Z: rows in a few groups, each row roughly a mix of its group's directions:
Z (144 x 10):
[[ 21 -34   1  19  38 -28  54  -8  34  -3]
 [ 19 -28  21  -6  34  40  -6  28  55 -13]
 [ 43 -20  -4 -26  36   4   5 -58 -24  10]
 [  6  -9  41 -21  -1   5  63   9  33 -32]
 [ 21 -13 -38 -41  38  -5  -9 -34 -43  -9]
 [ 17  21 -18  15 -54 -61  -2  -8 -17  13]
 [ 48 -35   9  14  33 -24  44   2  24 -20]
 [-32 -29  15  49 -27 -23  30   7 -17  38]
 [-21 -31  28 -35 -39  25  40   3   0 -36]
 [ 24  26 -28   8   5   5 -71  14 -23  23]
 [ -1 -56   8   4  42  31  13 -43  13 -16]
 [ 37  43  -6 -38   3  29   5 -12  39 -32]
 [ 40   0  12 -55 -40  13 -12 -22 -34  12]
 [ 13 -25  14  49  46  25  23 -20  31 -21]
 [-27  34 -53   7 -14 -27  15   7 -49   3]
 [  7  30 -45  12   3 -33 -34  52   7  18]
 [ 41 -29 -20 -32  -3  27  -2 -35 -34  37]
 [ 25  26 -44  -3 -38 -28  -6 -39 -36   2]
 [-40  24 -16 -25   0 -12   3  -8  59  40]
 [ 22 -51   4  20  36 -20  33 -26  37   9]
 [ 45  36  -5  -5   5   4 -71   2   7   3]
 [-51  28 -25 -31 -12  -4  -7  -7  47  30]
 [-32  52 -18 -27  -7   1 -16  -2  39  42]
 [ 16 -45 -10  26  44 -18  43 -13  32   4]
 [ 11  -8  12 -52 -18 -56   1 -44  -3   7]
 [ 15  -5  46  22 -15   3  34 -24  49 -34]
 [ 34   6  32 -28 -56  -7 -26 -19 -33  -1]
 [ 22  16  21  41  23  34  16   2  18 -57]
 [ 18 -30  -4  15  44 -30  55  -8  31  -5]
 [ 33 -32  21  20  30 -32  40   4  39 -18]
 [-21  13 -41 -43 -16   8 -27  41 -32  22]
 [-13  20 -20  -3 -15 -38  -1 -27 -66  25]
 [-28 -54  13  48 -16 -26  19 -16 -23  10]
 [ 20 -25  35  31   2  -6  16  11 -42 -55]
 [ 14 -43   2 -34 -44 -21   9 -33 -15 -37]
 [-38  25 -20 -31 -30  -8 -26 -13  42  37]
 [ 19 -12  15  24  40 -33  45 -21  33 -30]
 [ 24  31 -13 -63 -13  24 -11 -18   7 -38]
 [-32  33 -35 -24 -18  -1 -20 -11  48  36]
 [-18  -9 -33  49  59  -1 -16  20 -20  -2]
 [ 24  32 -48  -8  -7 -36 -33 -19 -39  13]
 [ 38 -23  18  34   9   7   8  11 -49 -48]
 [ 39  46  -8 -34  22  24  15 -29  35  12]
 [ 29 -18  33  22  17   4  30  14 -43 -49]
 [-28 -40  -2  55  25  -8   0   6 -42  22]
 [  2 -22  40  53  26  15  24 -32 -14 -27]
 [  1 -16  26 -15  49  63 -16  11  20  -9]
 [ 44 -13   2 -13  35   9  35 -53 -13  24]
 [ 21  -3 -46 -29  17  22   5 -41 -48  13]
 [-33  -8  37  31 -36  -7 -19  27  49   7]
 [-16 -14  12  28 -16 -45 -34  -5 -30  51]
 [ 26   8 -28   6 -45 -62   9  -8 -22  17]
 [  6  26 -32  12  21 -32 -23 -17  45  47]
 [  2 -19  17   4  29  69 -31  16  30  -6]
 [  7   0  14 -35  20  47  46 -16  15 -42]
 [ 54 -18   6  32   0   0 -12   0 -52 -35]
 [  2 -24  26 -16  53  44  -2  27  36 -12]
 [-25 -29  25  46 -11 -24  29 -17 -26  41]
 [-57  23 -20 -41 -12  -4  -7  -7  37  31]
 [  2 -21  49  23  30  31  39 -32  26   2]
 [  2 -26  40 -39 -62  25   2  -5   3  12]
 [ 32 -40  -1  26  42 -15  47  -7  28  -1]
 [ 10  28 -40  24  35  24 -15  11  30  48]
 [ 33   0   6   5  15   6 -69  24 -14  38]
 [  6  -6  49  26  19  42  30 -11  26 -38]
 [ -1  21  37  33 -33 -12  25  39  38 -26]
 [-27  42 -48  34  15  23 -25  21  22   8]
 [ 23 -11 -22 -40  42  14 -38 -23  11 -39]
 [-23   1  32  41 -15 -21  16  33  55 -13]
 [-33   4 -17 -32 -52  -8  -7  45 -18  28]
 [ 41 -47  23  17  41 -18  26  -7  31   0]
 [ 23  -3 -26 -39  37   6  -9 -46 -46   5]
 [-37 -48  10   1  46  42  12  -4  25  -4]
 [ 41   0 -32   7   3   0 -69   4  -6  27]
 [-29 -45  17  47  -1 -18  26  -1  -2  45]
 [-32  21 -29 -35 -11  15 -13  -5  42  51]
 [-27  16  29  48 -10  11   3  54  32   9]
 [  4  30 -12  15 -46 -63   3   9 -28  16]
 [ 31 -23 -13  -4  52   3  25 -55 -11  12]
 [-23   3 -41 -31 -24 -16 -30  43 -27  29]
 [ 16 -28   2  34  43 -19  46 -20  36 -10]
 [ 15  20  36  15  22  45  43  -8  44  -1]
 [-14  15  -1  60  41 -48  -6   7  18 -11]
 [-51  21 -23 -24 -10  -1  -8  -4  53  36]
 [ 42 -25  19  21  33 -26  42  -7  30 -29]
 [  7 -26  36 -49 -28  15  43  -7 -18 -28]
 [ 32 -37  33  26  -1   7   5  11 -51 -37]
 [  1 -53   1  30 -28 -22   9  22 -20  50]
 [ 27 -11  17   1  31 -44  54   3  28 -26]
 [ 47  17 -11 -45   9 -44  21 -23 -28  -2]
 [-24  35  35   2 -41 -16  -3  53  19 -16]
 [ 20 -10 -14  47  15 -15 -60   2 -31  22]
 [-44  17 -21 -21 -13 -11 -10  -9  57  40]
 [-19  35 -18  -8 -25  35 -50 -18 -42  -7]
 [ 36  39   0 -46   7   8  13 -40  35  17]
 [ 16  23   9 -64 -18  16  17 -20  43  18]
 [  4  10   2 -19  55  -8  20 -64 -12  14]
 [ 26  -7  16  19  32 -30  59 -11  31 -23]
 [-18 -44  42   9   6  42  39 -21  19 -13]
 [ 10  -5 -47  21 -46 -45   4  -8 -29  23]
 [ 10 -45  30  -5  41  34 -12  14  47   1]
 [ 21  32 -34 -56  -4  31 -18   7   8 -35]
 [ 35 -20 -31 -21  12  28 -34 -34 -46   0]
 [-13 -10  41  66 -19 -32  17   2 -18  -6]
 [-26  30  -7 -31 -45  17 -48   7 -33   8]
 [-10  -5 -46  17  28 -11 -65  -3  -3  25]
 [ -4  16 -24  36 -21 -12 -72  -1  -4  25]
 [ 47 -32  10  23  -1   6   6   1 -49 -45]
 [ 17  44 -22 -53 -21  26 -15  14   0 -38]
 [-24 -49  12  61   1 -24  18  -5 -13  20]
 [ 13  31 -13  -2 -47 -51  19 -20 -39   6]
 [ 23  30  37 -35  -5   6  45  -7  18 -43]
 [ 31 -26   6  18  32 -29  57  -9  32 -15]
 [ -2  34 -43  24  18  -7 -58   2 -15  28]
 [  4 -49  13 -58 -33   8  25 -22  11  12]
 [ 31  44 -13 -51  10  14 -30   3  17 -35]
 [-27  11 -24  -8 -18  41 -50  18 -36  29]
 [ 34   5 -24 -37  14  14  -8 -47 -50  -6]
 [ 25  -5 -19  20   2 -19 -68  23  -4  38]
 [-16  23  36  19 -43 -13  21  47  36  -3]
 [-23  29  12  10 -16 -22  56  46  28   3]
 [ 26  37 -10 -64 -26  13   0 -24  14 -21]
 [ 25  -6  25  48  27  10  31 -37  28 -29]
 [ -6 -20   7  -3  51  55 -32  12  32  -7]
 [-31  -7 -35  38 -19  -7 -45 -26 -28  30]
 [-41 -36  27  24 -17 -27   7  11 -27  47]
 [-37  22  -4 -37   3  -7   9  -7  52  48]
 [  4 -10 -25  34 -21 -13 -62  -9 -20  41]
 [-42  -3  36   4  40  56 -20  11  -4   3]
 [ 14  21 -29 -22   5 -67   3 -25 -36  12]
 [ 11 -14  55  27  36  24  23 -29  25 -20]
 [-25  28 -31 -16 -38  32 -39  -4 -41   5]
 [-27   4  28 -10 -16  -7  77   2  -4 -23]
 [  8 -12  59  37   6   9  30 -26  24 -33]
 [-19  10  25 -13 -21 -12  75  -2   5 -31]
 [ -3 -15  39 -17  43  32  20  36  38 -18]
 [-33 -28  45 -17   5 -10  43   9 -22 -41]
 [ 26 -39  19  29  28 -15  45 -10  43  10]
 [ 45  42 -37  14 -16  35 -36   1  -1  18]
 [-32 -23  21 -55 -46  -8  20 -19  20  -2]
 [-25 -45   7  62 -23 -28  19   1 -16   0]
 [ 37  70 -33   7  28  -2 -11  -4  -6   4]
 [ 50  -3  22 -48 -31  32  28 -12 -13  -3]
 [ 34  23  -5 -54   2  17  -7 -41  18 -37]]
the two rows of each list that fit no group, in list order (the others fit one group, some only roughly):
  Z983: [ 12 -19   3 -22  51  42 -28   8  45 -12]
  Z165: [ 20   0 -35  -3  30  25  -8 -57 -43   6]
  Z423: [  7  27 -27  26 -59 -33 -20 -12 -29  15]
  Z533: [ 35 -19  -1  25  23 -55  24  19  40  -7]
  Z723: [ 34   5 -19  26  53   9 -49  19 -14  16]
  Z579: [-30  -3  22  48 -39 -20   4  38 -35  12]
  Z50: [-21  13  34  17 -40  -9 -10  59  32  -9]
  Z279: [-43   0   7  27 -35 -25  29  36  42   0]
  Z622: [ 36 -25  11  18   3  35  13  11 -52 -42]
  Z864: [-38  24  17  39 -36  -1 -20  32  41 -14]
 | Z533 Z723
  Z932: [ 27  42 -22 -57  -8 -31 -33   0   7   7]
  Z232: [ 14 -43   3 -19  49  39  -9  -9  42 -12]
  Z173: [ 10  50 -27  18 -57  -2 -23  -5 -30   3]
  Z359: [  8 -38  47 -16  34   2  25   5  50 -12]
  Z879: [ -8 -64   5  -9  46  25  -4   1  37  -3]
  Z10: [ 35 -26  24  23  27   6  -8   2 -35 -58]
  Z667: [-29  28  -3 -41   4  -4 -37   6  51  33]
  Z428: [ 36  41  -9 -24  -9   5  14 -11  66  -5]
  Z80: [-10   9 -57  14  -9 -37 -34 -36 -24  17]
  Z368: [ 26 -16   7  37  38  30  39 -46   8  -9]
  Z649: [ 20  44   7 -51 -27   7 -14  -9  20 -44]
  Z735: [ 16  12 -35 -64 -10  28  -7 -11  36 -16]
  Z927: [  4  51 -14  13 -58 -16  -9  -6 -39  14]
  Z716: [ 16  41 -16  -3 -41 -41  -2   3 -51  16]
  Z129: [ 33  51   4 -51   5   9 -14   2  40 -16]
 | Z10 Z667
  Z318: [-25 -16  36 -10   6 -38  63  11  22 -11]
  Z987: [ 29 -50 -30 -31  40  -7  -5 -36 -16   1]
  Z20: [ 40  28 -25  14 -54 -24 -32 -14 -21   6]
  Z453: [ 17  45 -12  12 -53 -42  -9 -24 -22  -5]
  Z576: [-43  27 -25 -21 -10 -11   3 -27  28  55]
  Z884: [ 31  55  -3 -28 -29   4 -11  18  10 -48]
  Z974: [-26  11 -22 -22   8 -20 -24   0  70  28]
  Z869: [ -6  24 -26  20 -13 -40 -14  39 -38  42]
  Z363: [ 12 -18  12 -24 -56   4 -44 -11 -41  15]
  Z815: [ 10   5  12 -33 -12 -13  54 -33  34 -41]
 | Z576 Z974
